which system made each run:
In the rows, 128 means zero.
segem, path 1 (7 x 32):
[[113 135 144 146  76 116 156 119  81 173 123 120 112 190 127 129 143 116
  126 111 109 219 131  95 125 120 120 172 152 125 102 172]
 [153 143 126 136  71 154  72 128 139 184 120 153 120 134  77 131 164 114
  106 104  86 217 112 106 165 124 146 142 133 151 103 133]
 [166 131 104 112 120 162  45 134 185 141 130 165 136  69  72 133 154 129
  106 120 100 133 111 135 165 130 155  98 112 165 128  94]
 [148 117 110 101 180 143  91 133 176  88 138 139 148  59 125 135 123 144
  131 145 142  44 122 154 132 132 134  87 102 141 152  85]
 [112 111 123 116 186 106 170 127 127  75 139  99 136 111 182 127  96 141
  148 158 174  36 141 148  94 125 110 115 118 112 155 116]
 [ 93 120 142 144 143  92 209 121  79 110 130  81 118 185 189 123 104 131
  148 143 165 121 150 121  86 121 101 157 145  96 131 149]
 [111 134 140 158  84 110 172 120  82 160 124 104 109 199 141 120 132 120
  125 111 121 211 141 104 117 124 120 173 156 112 107 164]]
Dag, path 2 (7 x 32):
[[108 134 127  91 131 149 137 136  98  92 150 218 188 102 127 139 148 144
  148  93  63 125  98 126 120 166 141 141 127  98 136 150]
 [100 130 116 148 112 117 189 128  84 100 150 154 159 168 144 108 132 140
  131  88  84 184 129 122 100 162 150 156 160  64 128 153]
 [109 125 125 186 106 101 188 122 112 137 131  70 104 202 150  97 114 123
  115 124 146 191 158 125 107 131 137 149 162  88 120 134]
 [139 121 134 166 120 109 128 122 155 165 114  38  74 168 140 116 111 112
  112 164 197 147 161 129 128  88 115 122 134 150 120 106]
 [157 124 141 115 139 140  69 127 174 160 109  94  94  97 118 149 123 114
  125 168 181  89 132 133 151  87 103 104  98 192 124  99]
 [150 127 132  74 147 156  62 132 157 123 129 179 151  55 110 161 143 131
  140 137 114  74 102 129 151 118 120 108  97 176 136 114]
 [119 132 123  89 139 154 116 138 113  88 147 218 189  85 122 141 146 145
  147  96  65 107  95 130 125 164 142 129 119 108 141 138]]
Baru, path 3 (7 x 32):
[[132 113  91 144 180 124 148 133 162  57 152 121 151  94 143 103 110 153
  118 127 134  73 135 161 108 159 159  93 132  83 157  76]
 [124 112 127 131 178 108 148 128 148 101 129  70 112 118 171 126  92 133
  134 170 198  45 152 147 106 110 109 103 115 130 149 102]
 [123 123 165 115 129 113 129 120 115 169 107  71  85 152 157 155 112 106
  147 170 194 105 144 116 125  75  73 141 112 178 117 144]
 [130 140 160 111  76 134 105 121  96 200 106 128 103 159 115 156 146 106
  135 132 123 184 120  93 149  92  95 164 125 178  96 171]
 [135 144 126 118  77 148 103 128 107 156 129 187 145 133  89 133 166 127
  118  88  57 210 104 104 148 143 149 151 140 133 109 154]
 [129 131  94 134 129 147 126 137 140  83 157 189 175 105 106 109 146 149
  116  85  62 153 113 140 124 180 178 118 144  76 141 108]
 [125 113  94 144 181 125 156 134 154  53 154 125 154 100 149 104 112 155
  124 126 130  76 135 158 102 165 159  98 132  75 159  82]]
Dag, path 4 (7 x 32):
[[ 88 116 141 133 152  92 213 121  79  95 133  94 129 170 192 125 102 136
  155 142 161 102 146 123  81 128 102 151 140  91 137 151]
 [110 127 171 124 108 109 158 118  81 170 107  85  97 180 163 155 122 108
  150 153 167 145 137  99 119  89  74 165 127 153 111 168]
 [146 140 154 116  83 134  77 121 129 203 103 115  94 139  97 150 146 102
  122 141 134 175 127 102 162  86 105 143 117 193  95 151]
 [168 135 115 126  98 161  47 132 178 166 124 152 123  88  67 130 156 120
   97 116 101 165 113 130 173 124 154 109 118 165 117  99]
 [150 122  84 132 147 148  94 134 184  87 152 162 156  74  95 105 139 152
  107 107  93 120 125 155 135 161 183  88 129 106 145  79]
 [115 115  99 135 178 121 173 133 133  51 154 135 163 110 158 109 110 155
  131 117 124  77 133 152  95 166 155 108 135  69 159  99]
 [ 91 117 139 122 161  99 209 126  77  84 137 108 142 159 193 129 101 140
  161 139 157  84 142 126  82 132 102 147 136  92 141 151]]
gozad, path 5 (7 x 32):
[[158 117 102 128 163 143  80 134 198 100 138 121 132  69 110 116 122 141
  110 143 148  77 133 161 138 131 156  79 111 138 149  70]
 [150 127 133  73 143 158  64 133 153 123 131 188 158  56 108 160 149 132
  140 133 103  81  96 128 149 124 121 110  99 173 132 119]
 [115 135 157  63 108 143 114 128  80 146 124 198 161 112 129 165 150 128
  164 118  87 126  98 102 134 119  97 157 113 161 116 183]
 [ 99 135 156 119  98 115 177 120  55 145 124 143 133 180 155 141 137 123
  152 112 106 176 124  95 110 123 100 178 147 116 112 185]
 [106 125 125 181 111  97 195 121 100 130 134  77 108 204 155  98 115 127
  119 122 143 188 156 125  99 134 136 153 166  82 122 136]
 [137 116 101 194 142 116 140 129 174 116 134  55  97 151 132  90 107 133
   93 135 169 148 159 151 120 137 162 103 146  93 137  76]
 [159 119 102 140 157 140  76 132 205 112 133 107 121  82 106 116 120 131
  104 147 153  94 138 160 142 128 156  80 117 141 144  65]]
Baru, path 6 (7 x 32):
[[ 95 124 148  76 160 125 168 132  75  85 140 180 174 110 171 151 121 139
  174 129 116  68 112 125  98 139  99 145 116 112 141 166]
 [ 89 122 141 136 142  97 216 123  70  99 139 111 137 182 187 123 111 134
  153 125 141 128 141 121  80 136 109 165 152  84 133 159]
 [114 123 124 186 105  98 183 121 117 139 129  64  98 199 148  94 113 122
  112 128 153 191 160 128 107 125 138 144 161  89 121 130]
 [158 131 106 185  99 130  99 127 176 165 122  73  84 151  92 101 134 117
   82 125 143 195 145 131 149 121 161 114 144 131 116  87]
 [167 131 109 126 118 157  42 132 196 153 124 135 116  79  75 126 145 124
   95 133 122 138 120 139 168 121 154  92 111 168 125  87]
 [148 125 131  71 152 156  68 130 150 115 131 183 156  54 112 160 140 135
  145 137 113  69 100 132 144 123 119 107  98 171 138 113]
 [105 124 149  64 160 128 146 133  86  93 136 179 170 100 164 161 126 137
  176 136 120  59 110 122 107 126  94 140 110 135 140 163]]
gozad, path 7 (7 x 32):
[[101 123 151  66 155 126 149 133  79 100 135 178 168 108 170 162 127 135
  180 137 120  60 111 118 106 124  88 147 110 135 136 169]
 [ 89 130 135 112 126 121 189 130  68  93 151 180 176 151 161 128 132 142
  156 100  87 139 118 121  95 154 128 160 146  77 129 169]
 [119 131 105 172  98 119 168 124 113 118 144 131 138 173 119  96 137 137
  107  88  86 211 133 122 115 162 169 147 165  67 124 128]
 [151 130 105 188  97 131 105 126 169 160 127  86  94 156  92  95 134 122
   80 114 129 205 142 132 146 133 167 118 149 115 118  91]
 [167 123 123 145 123 137  66 124 189 170 110  74  82 114  98 129 128 114
   99 156 169 134 141 133 158  96 129 101 114 176 120  85]
 [139 120 149  89 151 133  88 129 149 141 113 112 116  88 137 158 116 118
  147 175 177  57 129 131 137  85  86 111  95 190 131 120]
 [107 120 150  70 165 126 148 128  92  98 133 160 158  99 172 161 119 135
  176 149 140  46 116 122 106 116  86 136 107 144 140 158]]
segem, path 8 (7 x 32):
[[119 112 110 175 168 105 173 128 149  85 139  61 112 145 162  96  92 138
  117 146 182  93 157 155  98 136 143 106 140  83 149  86]
 [ 98 121 112 166 137 100 209 127  99  82 149 109 144 174 163  95 112 146
  130 108 119 153 146 135  85 158 150 144 164  53 139 131]
 [102 136 131 123  96 125 169 127  70 124 140 176 159 161 133 125 145 132
  141  91  72 190 117 109 115 152 136 168 153  92 116 174]
 [132 142 144  85  85 148  93 127  96 168 125 194 147 117  99 157 163 121
  141 108  71 175  99  97 150 121 117 155 123 163 103 172]
 [156 137 143  86 109 155  46 129 153 175 110 152 120  82  94 162 152 115
  132 145 126 118 107 115 167  96 105 120  99 202 115 129]
 [154 119 127 125 156 140  74 130 188 137 120  88 103  85 119 137 117 120
  120 168 179  76 138 145 144 101 118  94 100 172 136  83]
 [128 111 110 166 174 110 150 129 166  92 135  61 107 128 155 105  95 137
  112 154 186  76 157 157 106 130 138  97 127 103 152  79]]

runs to name:
path 9 (3 x 32):
[[147 117  99 118 175 141  96 135 186  81 144 133 144  65 122 121 118 144
  119 140 139  61 129 159 130 141 151  82 110 127 153  72]
 [143 130 124  77 142 160  73 134 146 111 138 206 171  59 106 153 151 139
  142 117  86  90  94 127 145 140 133 112 105 150 135 120]
 [124 140 151  75  94 146 108 127  85 150 127 206 160 117 112 159 159 125
  151 106  73 156  99  99 141 125 111 161 121 156 112 181]]
  gozad
path 10 (3 x 32):
[[149 120 125 176 117 114 118 122 165 165 115  38  72 160 124 111 116 114
  100 155 185 157 160 135 134  98 129 118 136 148 119  94]
 [139 125  91 196 124 125 135 129 171 116 139  87 115 149 111  85 122 137
   87 112 131 175 152 147 122 151 182 106 158  80 134  79]
 [122 127  93 147 137 136 148 133 136  75 157 172 172 118 119  99 136 154
  117  85  75 148 119 144 112 182 180 121 149  60 145 105]]
  segem
path 11 (3 x 32):
[[136 139 156 102  75 138  94 121 102 198 110 143 112 144 103 154 154 108
  133 127 109 188 115  91 153  96 103 159 126 180  96 171]
 [111 127 163 137 106 106 161 117  89 171 107  72  89 189 160 145 118 109
  143 150 173 153 143 102 117  89  81 162 131 150 110 162]
 [107 114 132 158 159  94 194 125 116 105 132  54 106 168 185 112  94 128
  134 157 193  94 162 140  93 116 110 129 142 100 138 125]]
  gozad
path 12 (3 x 32):
[[107 117 122 174 150  93 192 125 125 104 133  53 104 177 174  99  95 132
  122 146 180 123 166 142  91 127 128 127 149  82 136 116]
 [143 121 129 174 109 111 122 119 160 170 116  41  70 167 127 112 115 111
  102 157 182 161 160 130 131  94 124 121 138 147 114 102]
 [164 134 130 130  93 150  54 124 166 194 107 112  90 119  82 140 148 108
  103 139 137 168 124 116 170  95 123 120 113 190 108 112]]
  Baru
path 13 (3 x 32):
[[130 134 130  74 135 160  94 137 119 109 140 216 177  73 112 155 150 136
  149 106  72 100  92 122 137 148 131 126 109 142 134 140]
 [129 122 153  60 155 134 102 128 120 128 124 156 144  80 148 168 129 127
  167 161 144  53 114 120 128  99  84 125  97 181 131 145]
 [123 117 158 118 147 111 132 122 131 150 113  67  95 136 163 149 104 114
  146 181 200  77 148 126 120  79  79 126 111 169 125 132]]
  segem
path 14 (3 x 32):
[[115 121 164  95 150 113 136 125 110 142 114  94 111 127 169 161 109 117
  162 176 189  65 136 120 118  84  72 135 105 170 130 145]
 [124 119 146 162 122 101 152 118 130 163 113  40  75 180 156 121 109 111
  121 164 196 145 162 125 114  88 104 136 137 141 118 122]
 [135 129 108 199 100 112 146 125 148 145 131  68  96 183 116  91 123 126
   89 115 140 206 152 133 128 133 161 129 158  94 123 101]]
  segem
path 15 (3 x 32):
[[109 135 146 137  86 114 167 118  71 158 126 132 123 190 136 132 142 120
  135 107 104 205 126  98 119 126 115 176 151 115 106 174]
 [134 132 101 174  90 131 138 127 131 137 141 132 127 161 102  96 145 134
   95  87  85 222 129 122 133 158 174 140 159  86 118 118]
 [150 122  81 166 133 139 106 133 190 100 147 129 135 102  95  89 134 143
   90 106 109 148 135 158 135 161 192  91 141  94 142  70]]
  Baru
path 16 (3 x 32):
[[156 127  84 165 124 143 100 133 183 110 148 133 136 106  88  89 139 141
   85 104  98 163 133 151 142 159 191  95 144  97 135  76]
 [153 118 102 124 167 143  88 136 191  90 138 126 136  67 118 118 119 142
  116 142 145  66 132 160 131 137 152  79 113 129 151  70]
 [130 115 142  85 175 126 116 129 138 108 122 117 131  85 157 156 110 130
  157 169 173  31 130 138 119 100  91 109  98 165 143 121]]
  Baru
path 17 (3 x 32):
[[139 114  95 187 151 118 136 129 182  98 141  69 112 132 130  90 106 137
   95 136 163 120 157 160 116 143 165  94 141  89 147  66]
 [153 117 125 140 151 130  88 130 190 140 117  67  93 104 125 129 112 120
  114 168 191  87 145 146 139  98 120  93 109 165 135  78]
 [146 127 154  83 124 140  74 126 139 171 108 125 108  96 121 166 134 112
  145 166 159  92 120 118 150  80  84 124  94 208 116 137]]
  Baru
path 18 (3 x 32):
[[148 127 151  80 134 144  65 127 153 159 111 133 117  82 119 166 131 114
  144 163 157  77 118 122 153  87  92 112  92 199 124 125]
 [141 113 131 138 158 119 113 126 173 134 120  57  89 116 144 131 104 121
  122 176 203  77 152 144 127  94 107 101 113 159 136  89]
 [121 115 111 186 153 103 172 124 151 104 135  48 101 160 159  92  94 134
  109 144 184 121 165 153 100 132 144 109 145  87 143  88]]
  segem
path 19 (3 x 32):
[[118 137 162 104  82 129 129 120  74 181 111 145 119 162 129 157 147 111
  149 125 111 182 115  87 138 100  92 172 128 164  98 185]
 [148 141 126 145  66 145  84 126 139 189 122 135 112 146  79 125 158 112
  103 106  97 225 120 109 161 122 145 143 137 151 102 133]
 [160 130  90 171 114 141  81 133 191 136 136 115 116 114  79  92 137 131
   79 113 116 174 138 147 151 143 182  96 139 118 128  77]]
  Dag
path 20 (3 x 32):
[[135 126 154  58 143 142  88 128 123 132 124 170 148  76 133 173 138 126
  163 152 130  63 106 119 138 102  89 127  93 186 128 145]
 [130 120 155 110 148 117 117 124 138 145 111  80  98 120 156 152 105 116
  146 181 198  69 143 130 126  82  80 120 104 178 128 125]
 [128 117 128 175 137 100 152 120 151 140 123  35  81 167 154 108  98 120
  115 163 199 129 170 138 113 102 123 117 138 125 127 100]]
  segem
path 21 (3 x 32):
[[133 122 155 123 132 114 112 121 137 168 108  66  81 139 149 149 110 107
  139 177 197  98 145 122 131  79  81 125 110 184 120 129]
 [136 137 161  99  85 135  92 123 107 199 106 132 105 138 111 160 147 102
  136 141 130 164 116  95 154  84  87 154 116 193 100 164]
 [131 143 136 100  82 149 102 126  97 159 131 200 151 126  93 145 163 126
  133  95  62 191 100 103 147 134 133 159 133 142 105 165]]
  Baru
path 22 (3 x 32):
[[103 129 170  70 132 125 145 125  68 134 121 160 146 129 164 172 129 121
  176 140 128 100 111 102 114 107  74 164 113 157 122 180]
 [ 87 125 143 126 131 103 206 125  59 103 139 134 148 178 177 129 121 136
  158 118 120 139 132 113  85 141 110 169 148  83 129 171]
 [112 123 102 186 129 109 190 126 121  94 148 102 134 177 146  86 121 143
  111 104 116 177 148 139  98 162 165 136 168  55 137 111]]
  gozad
